In the rows, 128 means zero.
Turns, then the turns between two rows, first turn first; the first pair answered
guza:
[149 104 173 107 117 140 123 143 136 126 106 109 138 120  90 110 103 139
 138  95 135 111 138 116 153 134 105 144 151  79  96  92 188 121 198  80
 141 159 122] |-> [139  93 150  73 128 140 141 118 115 168 103 130 169  99  81  90  99 154
 127 120 162 104 127 113 148 107  76 145 148 102 136 127 147 146 138  87
  95 174 137]
[150 126 139 166 115 138 166 119 165 114 121 149 125 138 146 145 117 120
 123 131 139 135 144 100 151 132 115 156 112 114 130 124 158 114 121 151
 139 122 136] |-> [146 119 129 152 112 137 177 116 162 127 121 153 135 129 140 134 119 123
 119 140 146 133 139  97 149 122 101 159 111 124 142 131 145 122  99 153
 122 129 134]
[110 113 111 125 125 113 131  96 123 152 113 146 177  63 144 101 111 134
  84 140 155  76 107 119 124  91 122 124 148 133 108  88 119 146  83 115
 142 162 123] |-> [122 127 139 162 124 110 110 100 135 122 117 139 150  82 152 124 108 123
  90 109 135  80 113 128 132 112 162 121 148 111  71  66 146 119 138 110
 183 153 123]
dib:
[192 151 171 136 137  62  87 109 126  73 161 147 104 112  91 151 165 119
  94  77 125 150 218 141 128 132 134 145 144 129 129 139 158 111 171 124
 143 134 209] |-> [159 129 165 185 143  92 108 118 101  54 181 139 115 134 115 101 200 120
 141 108 150  78 210 128 149 130 101 161 120 162  94 131 146 110 137 144
 195 153 138]
[113 131 115 143 129 164  67 154  91 170  96 149  91 129 149 125 101 140
 134 147  78 136 114 142 155 141 132 140 117 115 103 102 130  77 122 103
 111 105 160] |-> [117 118 130 124 117 171  67 183 117 147 102 144  97 117 133 114 102 146
 132 149  92 133 128 111 136 154 117 141 121 114  97  90 157  87 136  85
 122 112 149]
[127 125 129 113 171 125 150  94 101 139 136 133 144  92 134 101 162 129
 112 150 155 101 142 148 112 110 104 148 101 171 156 165  81 190  78 155
 107 151 125] |-> [150 129 145  75 158 113 139 108 131 136 131 132 137  70 107 129 142 136
  82 138 147 145 153 142  91 121 114 137 114 154 172 162 104 197 101 128
  85 140 163]
zoluk:
[128 138 138 127 121 108 125 143 136 105 119 116 109 125  95 141 125 127
 109 128 118 155 132 116 127 141 141 119 121 112 139 117 137 113 146 126
 119 129 149] |-> [125 140 126 133 126 105 126 136 126 110 116 111 102 135 106 140 130 118
 116 130 101 158 127 136 137 139 147 120 120 120 145 118 121 110 142 141
 122 129 144]
[148 135 197 141 157 122 160  83 124  86 116 109 108 116 135 136 153 116
 141 118 110 114 143 164 119 128 157 172  89 175 146 127 121 161 133 128
 173 136 174] |-> [161 119 211 129 154 120 151  95 141  81 120 115 114 107 121 132 146 127
 131 115 134 108 149 143 103 135 149 166  93 167 138 129 143 161 144 103
 171 136 180]
[124 129  83 137 102 131 127 121 121 170 119 134 119 152 125 114 115 120
 145 121 144 131 137 110 142 147 112 120 141 140 129 138 125 122 107 129
 105 151 139] |-> [126 128  82 131 107 131 133 118 120 168 121 132 120 149 121 108 115 120
 141 123 147 129 142 107 140 144 106 120 138 142 130 138 125 127 103 128
 107 152 136]
Tolek:
[127 147 120 138 157 124 134 111 118 151 127 153 149 113 126 120 110 115
 114 135 146 162 105 164 166  95 140 102 129 148 106 144 100 132 135 145
  97  93 145] |-> [139 150 132 136 145 122 121 125 134 139 124 154 140 118 119 132 103 115
 109 122 145 166 110 154 159 107 153  93 133 128  90 131 122 119 164 129
 103  86 156]
[150 136 145 159 125 137 115 112 127 172 132 136 139 148 123 135 108 118
 121 136 146 134 108 134 129 114 156 100 130 102 122 120 108  80 132 100
 102 124 158] |-> [147 147 125 154 101 144 112 142 148 142 120 110 124 154 120 140 116 110
 129 143 110 157 114 136 130 129 156 103 147  94 129  95 124  77 148 106
 124 119 144]
[163 158 139 145 125  93 107 133 158 127 125 108  96 151 130 177 115 120
 121  96 102 153 127 156 124 135 182 102 132  96 128 108 139 105 172 127
 139 107 146] |-> [134 162  91 133 123 105 139 133 145 123 113  86  99 149 138 154 144 109
 145 135  69 156 124 181 142 120 159 123 137 131 162 109 103 125 125 166
 147 117 113]
Then:
(2 to 3 turns a pair)
[139 138 142 104 107 116 103 112 133 157 111 126 135 124 121 156 100 148
  94 115 123 157 109 113 134 129 158 113 138  95 137 139 133 117 133  99
  71  98 157] |-> [133 134 130  90 102 121 111 123 140 153 113 126 145 120 115 147 103 150
  96 126 125 161 112 108 128 127 142 117 143 102 150 138 133 129 117  96
  64 101 152]
guza, guza
[124 145  96 144 140 122 132 129 118 119 111 105 121 135 134 120 144 110
 135 157  89 151 125 164 150 120 132 136 130 143 160 130 106 128  99 153
 134 122 104] |-> [150 132 161 162 141 117 105 145 137  91 133 119 117 138 123 129 135 119
 124 125 130 124 141 123 130 147 149 129 118 116 100 119 160 114 155 112
 163 120 111]
Tolek, zoluk, guza
[129 133 122  95 115 123 105 141 152 153 134 141 138 113 138 144 107 135
 137 105 151 145  95 102 115 120 118 121 147 112 133 120 127 146 144  97
  95 124 140] |-> [114 122 125 123 119 137 108 149 140 139 143 137 138 131 152 120 117 137
 159 115 166 106  90  90 128 122 105 129 135 121 104 114 128 138 142 103
 126 132 106]
dib, Tolek
[107 190 172 136  83 110 103 124 143  91  82  98 145 154 123 184 144 121
  97 125  78 173 144 160 140 121 136 113 157 123 127 102 132 118 153 100
  58 108 162] |-> [ 74 178 128 145  98 120 132 105 103 120  82 103 163 161 140 145 160 122
 122 157  88 139 125 170 161  95 107 128 145 157 148 124  81 133  93 134
  45 124 131]
guza, dib, dib
[154 135 151 108 123 108 108 118 145 151 118 147 136 119 124 157  99 128
  89 109 140 157 126 117 108 123 141 109 136  92 122 137 139 107 152  98
  93 117 169] |-> [146 130 139  90 121 112 114 123 147 157 118 150 145 114 118 149 100 131
  90 118 146 159 125 113 105 117 127 109 137 104 137 144 127 117 132 100
  80 123 167]
guza, guza
[137 171 107  82 110 104 140 138 156 105 106  97 115 116 134 171  97 132
 136 136  59 179 120 142 119 126 126 115 167 116 190 124 121 122 120 136
 106 120 158] |-> [145 175 121 101 113  99 131 135 150  99 106  96 105 125 138 182  95 131
 136 119  54 176 124 150 123 132 141 113 163 109 175 120 130 106 144 136
 119 115 162]
guza, guza
[145 117 144  93 117 110 147  82 106 124 150 133 142 133 109 157 108 151
 132 115 170 171 135  36  94 118  98 146 117 125 111 149 118 106 136  55
  75  96 135] |-> [135 140 106 101  91 125 158 119 135  64 134  86 112 144 116 158 133 130
 161 131  95 204 147  55 108 135 103 156 140 129 120 101 137 105 153  85
 130  92  93]
guza, Tolek
[116 114 113  95 154 156 170 139 102 128 103 118 143  98 131 107 182 148
 120 152 151 132 155 107 117 154 118 118 143 188 165 149 146 172 109 136
 126 157 124] |-> [132 125 149 161 149 150 135 145 106 106 111 117 119 130 147 138 172 139
 131 112 147 118 159 104 129 177 163 105 132 146  98 124 183 127 181 118
 175 142 115]
Tolek, dib, guza
[154 105 136  99  93 119 104 191 187  81 136 116 119 118 108 147 115 155
 110 131 119 160 148  84 118 147 108 111 157  87 104 100 163 137 138  81
 130 125 139] |-> [135 105 118 140 157 101 121  89  89 176 141 155 147 129 146 134 117 155
 110 135 157 115 113 140 154  96 114 122 122 125 126 170  59 137  66 116
  74 132 162]
Tolek, dib, Tolek
[135 143 136  75 119 113 122 129 122 187 139 104 133 111 108 127 120 122
 122 158 118 166 165 166  86  95 159 130 134 120 134 130 135 145 121  88
  96 128 173] |-> [106 122 132 107 112 143 141 164 121 147 156  86 138 126 120  77 153 119
 163 184 135 108 166 136  95 104 121 146 122 142  98 112 143 149 102  98
 154 144 102]
Tolek, dib
[119 121 115  99 134 132 135 123 124 143 125 141 154 116 115 117 127 128
 114 139 148 122 123 123 119 110 105 130 136 141 155 138 105 155  88 125
  89 140 129] |-> [136 117 140 100 122 128 115 135 140 138 129 151 151 115 106 132 111 134
 102 115 163 126 130 101 107 125 117 118 136 115 135 132 136 140 121  96
  91 134 146]
dib, Tolek
[128 117 187 114 155 140 141 117 162 143 161 146 150 110 116 121 122 119
 107 140 136 121 143  94 107 126 125 149 106 131 117 117 164 123 118 118
 143  97 129] |-> [112 117 166 109 161 148 159 113 152 146 159 139 158 106 119 107 138 117
 117 157 126 117 141 103 114 117 113 157 106 148 135 123 147 134  92 134
 142 103 121]
Tolek, Tolek, Tolek
[136 129 165 121 140 140 155 109 117 114 147 139 144 118 117 111 161 116
 128 126 158  88 134 104 130 121 129 141  98 144 109 146 133 134 103 127
 142 135 124] |-> [145 152 153 135 145 122 144  79 104 132 132 137 129 127 133 144 148 106
 119 107 127 120 127 144 146 115 165 132 105 127 120 147 120 112 123 140
 125 117 150]
guza, dib
[139 137 131  97 171  95  88 138 136 124 133  98 120 122 139 135 142 144
 109 108 109 170 128 131 112 144 118 149 155 120 150 144 147 163 139 109
 169 150 149] |-> [123 123 141 131 193 108  95 127 103 134 144 115 132 135 156 109 152 148
 131 111 142 114 119 121 128 134 103 156 133 133 125 155 130 160 118 120
 184 158 119]
dib, Tolek
[ 99 133 116 169 164 136 128 133 111 149 112 121 144 146 157 115 125 129
 117 153 117 115 144 145 152 176 133 136 101 114 107 111 104 141  70 118
 111 137 130] |-> [120 132 151 155 157 130 108 142 136 147 116 132 144 141 138 134 106 137
  94 132 132 125 156 122 134 188 144 124 105  90  93 108 136 136 104  85
 101 131 156]
Tolek, dib
[105 146 126 162 131 126 124 121 106 142 126 128 145 142 153 139 148 130
 135 122 140  88 106 138 145 102 127 143 114 135  99 117  79 120 118 130
 138 128 115] |-> [123 162 114 101 102 114 121 154 156 118 110 106 131 118 124 169 141 131
 109 125  99 161 125 141 126 116 135 135 147 121 138  98 107 131 143 118
 125 117 146]
dib, Tolek
[123 159 132 179 143 128 151 102  98 145 120 122 125 128 150 134 141  92
 144 126 104 121 142 198 142 122 167 160 105 133 139 135 104 129 122 178
 145 139 121] |-> [112 150 113 150 139 133 164 106  99 157 122 123 141 116 140 116 145  98
 140 146 111 124 139 194 137 113 143 165 105 147 162 142  91 147  93 179
 127 149 120]
guza, guza
[131 164 161 135 119 116  79 139 127 120 111 128 111 146 115 193 103 120
 128  96 121 185 107 104 131 153 186  91 144  82 106 125 158  87 189 119
 136 113 135] |-> [114 168 143 180 138 120  86 110  85 140 113 128 113 171 146 184 113 111
 153 102 114 158  89 134 160 136 188 100 131  94 100 139 117  75 166 152
 140 118 116]
dib, dib
[152 155 144 109 147 130 135  82  94 132 123 141 108 116 142 151 160 134
  90  81 117 149 122 201 141 133 160 178 123 155 161 149  99 137 124 149
 125 118 150] |-> [130 138 140 135 152 152 151  96  83 111 137 132 112 127 151 113 183 135
 119 100 135 101 121 183 148 133 134 188 107 174 135 139  97 140 103 163
 167 134 101]
dib, dib
[162 128 199  81 153 110 158 136 174 121 152 123 152 111  97 124 134 146
 115  99 157 111 134 134  92 169 138 109 118  97  83 151 163 134 153  48
 141 117 172] |-> [143 132 154  46 128 125 180 177 201  97 141  93 146 103  88 112 150 140
 131 133 117 139 139 133  90 170 110 116 136 111 117 131 164 153 134  66
 148 124 147]
guza, Tolek
[116 159 131 124 119 149 115 121 161  90 126 109 135 147 119 154 150 112
 143 131 119 173 112  98 100 143 149 132 138 130 133 101 157 151 133  82
 130 134 155] |-> [104 144 141 168 146 152 116  81 114 126 138 137 152 160 142 137 144 118
 149 125 164 117  91 100 113 120 144 132 110 139 110 132 121 144 108  88
 120 143 149]
dib, guza, Tolek
[115  94 169 120 168 134 134 102 102 161 136 156 162 115 131 109 135 157
 121 131 176  77 134 112 114 111 113 129 104 162 115 161 106 152  98 107
 115 141 140] |-> [120 122 135 112 111 142 120 178 172  75 113  94 112 126 123 135 147 130
 142 132  85 145 152 114 112 150 128 128 146 134 116  90 169 139 160 114
 170 123 112]
Tolek, Tolek
[128 122 132  98 121 126 156 135 127 122 102 127 114 127 101 135 113 133
 119 106 124 119 128  91 108 128 124 113 130 127 142 135 164 114 126 123
 130 145 148] |-> [133 124 136 109 122 125 147 135 127 118 104 126 111 130 103 138 116 134
 120 102 123 119 125  94 111 129 132 114 130 122 135 136 168 112 137 123
 137 144 150]
guza, guza
[111 143 100 166 120 142 163 103 135 146 118 110  98 170 162 133 125 120
 137 111  72 138 116 165 158 117 148 111 142  98 122 116 120  90 123 160
 153 113 107] |-> [104 129 111 164 109 158 172 136 151 119 127 104 102 165 156 108 139 126
 149 127  90 116 129 132 148 128 121 114 138 106 101 101 143 101 121 152
 181 125  74]
dib, dib
[172 105 157  97  72 130 163 122 167 154 101 140 137 160 121 113 111 144
 161 123 107 114 132 118 102  96 119 145 133 153 108 153 139 125 133 118
  82 118 128] |-> [159 111 138 119  74 139 168 115 153 154  98 133 133 172 136 102 123 138
 179 131 100  97 123 128 118  90 118 150 130 163 106 148 125 119 124 137
  96 118 106]
Tolek, dib
[151 134 161  99 116 142 108 156 160  89 122 118 120 114 109 133 122 139
 115 118 131 154 133 101 103 144 128 123 130 101 127 111 178 131 160  98
 137 119 140] |-> [105 126 119 155 135 161 134 132 108 104 126 109 133 144 152  87 148 129
 166 148 133  96 107 126 146 119 103 140 109 135 121 120 122 126 104 147
 160 135  81]
dib, guza
[147 145 144 149 143 136 140 126 109 107 143 112  94 133 145 116 133 106
 137 118 132 114 131 135 127 117 136 135 137 128  93 123 132 129 141 128
 156 142 108] |-> [146 153 138 155 145 131 140 117 102 118 141 113  92 132 152 123 129 104
 133 116 127 121 126 150 134 115 142 135 138 126  99 127 120 124 142 135
 146 136 119]
dib, dib, dib
[109 130  71 121  86 113 112 108 146 191 140 136 117 134 153 102 107 127
 157 128 131 112 122 160 133 137 147 141 145 110 144 118 106  76 109 148
 110 160 115] |-> [102 115  78 121  79 127 117 132 155 169 148 135 122 134 149  82 118 132
 166 138 142  91 132 135 126 147 126 148 145 116 130 109 122  86 110 138
 129 167  92]
dib, dib
[ 75 104  99 139  97 133 149 138 131 136 102 168 127 125  96  90 149  95
 124 148  79  99 131 115 141 111 118  93  97 126 124 111 135 149 134 153
 127 129 103] |-> [ 82  98 103 117 101 128 156 135 133 146 103 176 134 107  85  86 145 103
 111 145  93 101 135 109 131 109 114  94  97 130 133 121 133 158 124 143
 110 131 117]
dib, dib, Tolek
[138 126 137 179 110 126 118 109 117 143 113 145 112 146 143 116  85 152
 124 129 147 102 112  70 134  99 135 128 166 106 153 157 123 107 146 144
 118 121 158] |-> [131 118 137 185 109 132 122 115 115 135 116 144 113 146 145 107  92 151
 132 138 155  87 115  62 134 102 127 132 162 113 144 153 124 110 144 145
 129 126 146]
dib, dib
[ 83 111  63 101 122 145 168 127 121 148 123 110 147 113 141  93 139 136
 134 191 123 120 120 149 134  99  87 125 140 166 184 144  89 154  62 151
 101 135 124] |-> [135 112 146 121 100 120  92 153 172 130 133 134 129 124 123 158  84 150
  93 117 154 139 132  98 100 138 142  82 146  84 107 126 186 102 182  70
 109 106 176]
Tolek, Tolek
[101 101  75 119 116 149 137 140 111 120 117 117 126 124 120 105 164 125
 149 140 116 104 129 120 116 133  96 134 160 127 136 116 119 120 120 129
 132 130 114] |-> [101 111  72 127 124 141 134 122  99 137 112 120 124 131 131 112 159 123
 152 136 109 109 125 136 125 125 108 132 156 128 145 124 105 116 117 137
 121 130 121]
dib, dib, dib
[ 99 124 145 107 121  87 133 128 139  89 127 132 140 125 120 147 119 101
  75  93 125 112 140 160 146 107 160 119  88 107 131 138 118 135 157 137
 111 128 148] |-> [ 90 112 157 117 130  98 142 134 135  79 136 131 147 127 124 127 128 105
  89  98 147  81 141 143 146 112 145 128  76 117 110 136 123 137 151 135
 133 138 123]
dib, guza, guza
[153 149 158 141 187 111 131 100 106 119 121 105 136 122 137 147 133 124
 116 102 128 100 131 158 142 140 180 146  93 133 115 125 139  97 165 120
 152  97 129] |-> [138 145 141 137 194 114 144  90  93 127 123 105 144 119 139 131 145 124
 125 116 128  91 130 167 149 129 168 156  88 151 131 133 116 106 139 133
 152 102 121]
Tolek, Tolek, Tolek
[137 134 144 125  94 134 108 161 174  96 127 111 105 134 113 147 116 130
 130 117 110 164 131  97 129 165 149 108 142 104 100  99 177 112 187  90
 150 115 130] |-> [101 101 110  89 120 147 146 129 126 157 137 139 161 108 112  90 124 147
 131 163 170 114 110  85 128 118  82 123 122 156 146 147 108 153  77 110
  93 142 122]
guza, dib
[123 110 133 138 131 148  93 117 104 177 142 175 151 145 141 136  96 150
 131 137 200  90  90 105 128 103 128 114 107 119 112 154 114 118 127 104
  94 139 139] |-> [102 121  95 140 138 152 121 110  86 178 130 156 147 148 154 121 120 139
 149 159 165  96  88 138 146  93 121 134 109 146 142 155  80 130  95 140
 105 143 117]
guza, Tolek, guza
[115 131 105 112 102 129 122 157 146 128 128 137 130 134 117 129 113 141
 121 125 135 120 122 116 126 138 120 114 127 117 121 124 136 119 140 128
 113 133 116] |-> [111 139  95 119 104 130 130 155 140 118 128 124 122 134 123 129 124 135
 130 129 114 125 123 133 136 138 125 120 130 126 126 116 126 120 137 140
 126 132 104]
guza, guza, Tolek
[139 103 223 128 135 119 138 125 134  78 112 122 142 113 116  97 180 108
 114 128 110 119 163 137 124 134 150 149 125 118 111 130 157 160 157 142
 170 125  95] |-> [127 104 212 150 147 120 145 108 116  89 115 121 141 121 133  91 187 106
 126 129 109 105 152 149 143 128 149 153 117 129 110 136 136 153 146 159
 176 127  86]
dib, dib, dib
[ 86  95  27 128  71 134 105 142 139 186 107 136 167 125 117 124  82 128
 142 159 133 141  92  97 130  99  82  98 135 105 136 132 122 113 105 116
  53 111 125] |-> [ 76 108  18 171  63 142  98 155 141 159 106 115 149 150 132 125  98 114
 167 159 103 136  91 113 150 110  94 104 133  99 114 109 128  93 126 129
  96 106  91]
guza, guza, dib
[125 127 122 145 119 126 107 124 131 141 128 131 123 141 131 131 119 140
 127 112 133 128 117 137 139 134 148 121 125 116 113 132 128 105 143 118
 123 119 125] |-> [131 130 108 111 110 125 116 141 150 129 122 125 120 124 118 130 123 141
 121 125 119 152 125 135 130 135 140 124 141 120 138 127 133 123 139 114
 116 123 130]
Tolek, Tolek, dib
[125 103 106 110  78 140 126 160 171 119 110 116 132 113  94 137 121 133
 136 125 136 186 132 101 127 134 123 113 162  79 140 108 165  95 154 108
  98 122 132] |-> [119 122  85 136  98 126 123 115 137 160 100 123 131 128 118 156 114 125
 135 120 118 192 110 147 153 117 150 109 154  81 152 128 123  80 145 129
  77 115 148]
dib, dib
[108 128 115 171 139 167 130 114 128 121 150 120 134 184 159  93 126 131
 150 138 128  94 124 157 160 124 153 159 136 134  87 114 109 116 128 123
 149 130 108] |-> [108 120 118 160 147 161 136 101 116 148 154 134 154 175 154  85 120 138
 139 142 154  87 116 148 156 113 142 158 129 140  97 130  94 122 104 116
 123 134 121]
Tolek, guza, guza
[168 128 150  81 103 142 124 138 164  93 117 129 126 105 119 145 116 139
 116 110 139 150 153 118  89 162 134 135 113 113  95 100 140 154 192 125
 110 136 158] |-> [141 125 114  71 126 150 164 110 123 118 117 125 146  98 131 108 141 137
 131 149 139 127 139 146 108 131 100 157 101 163 132 123  80 182 116 170
  95 154 138]
Tolek, Tolek
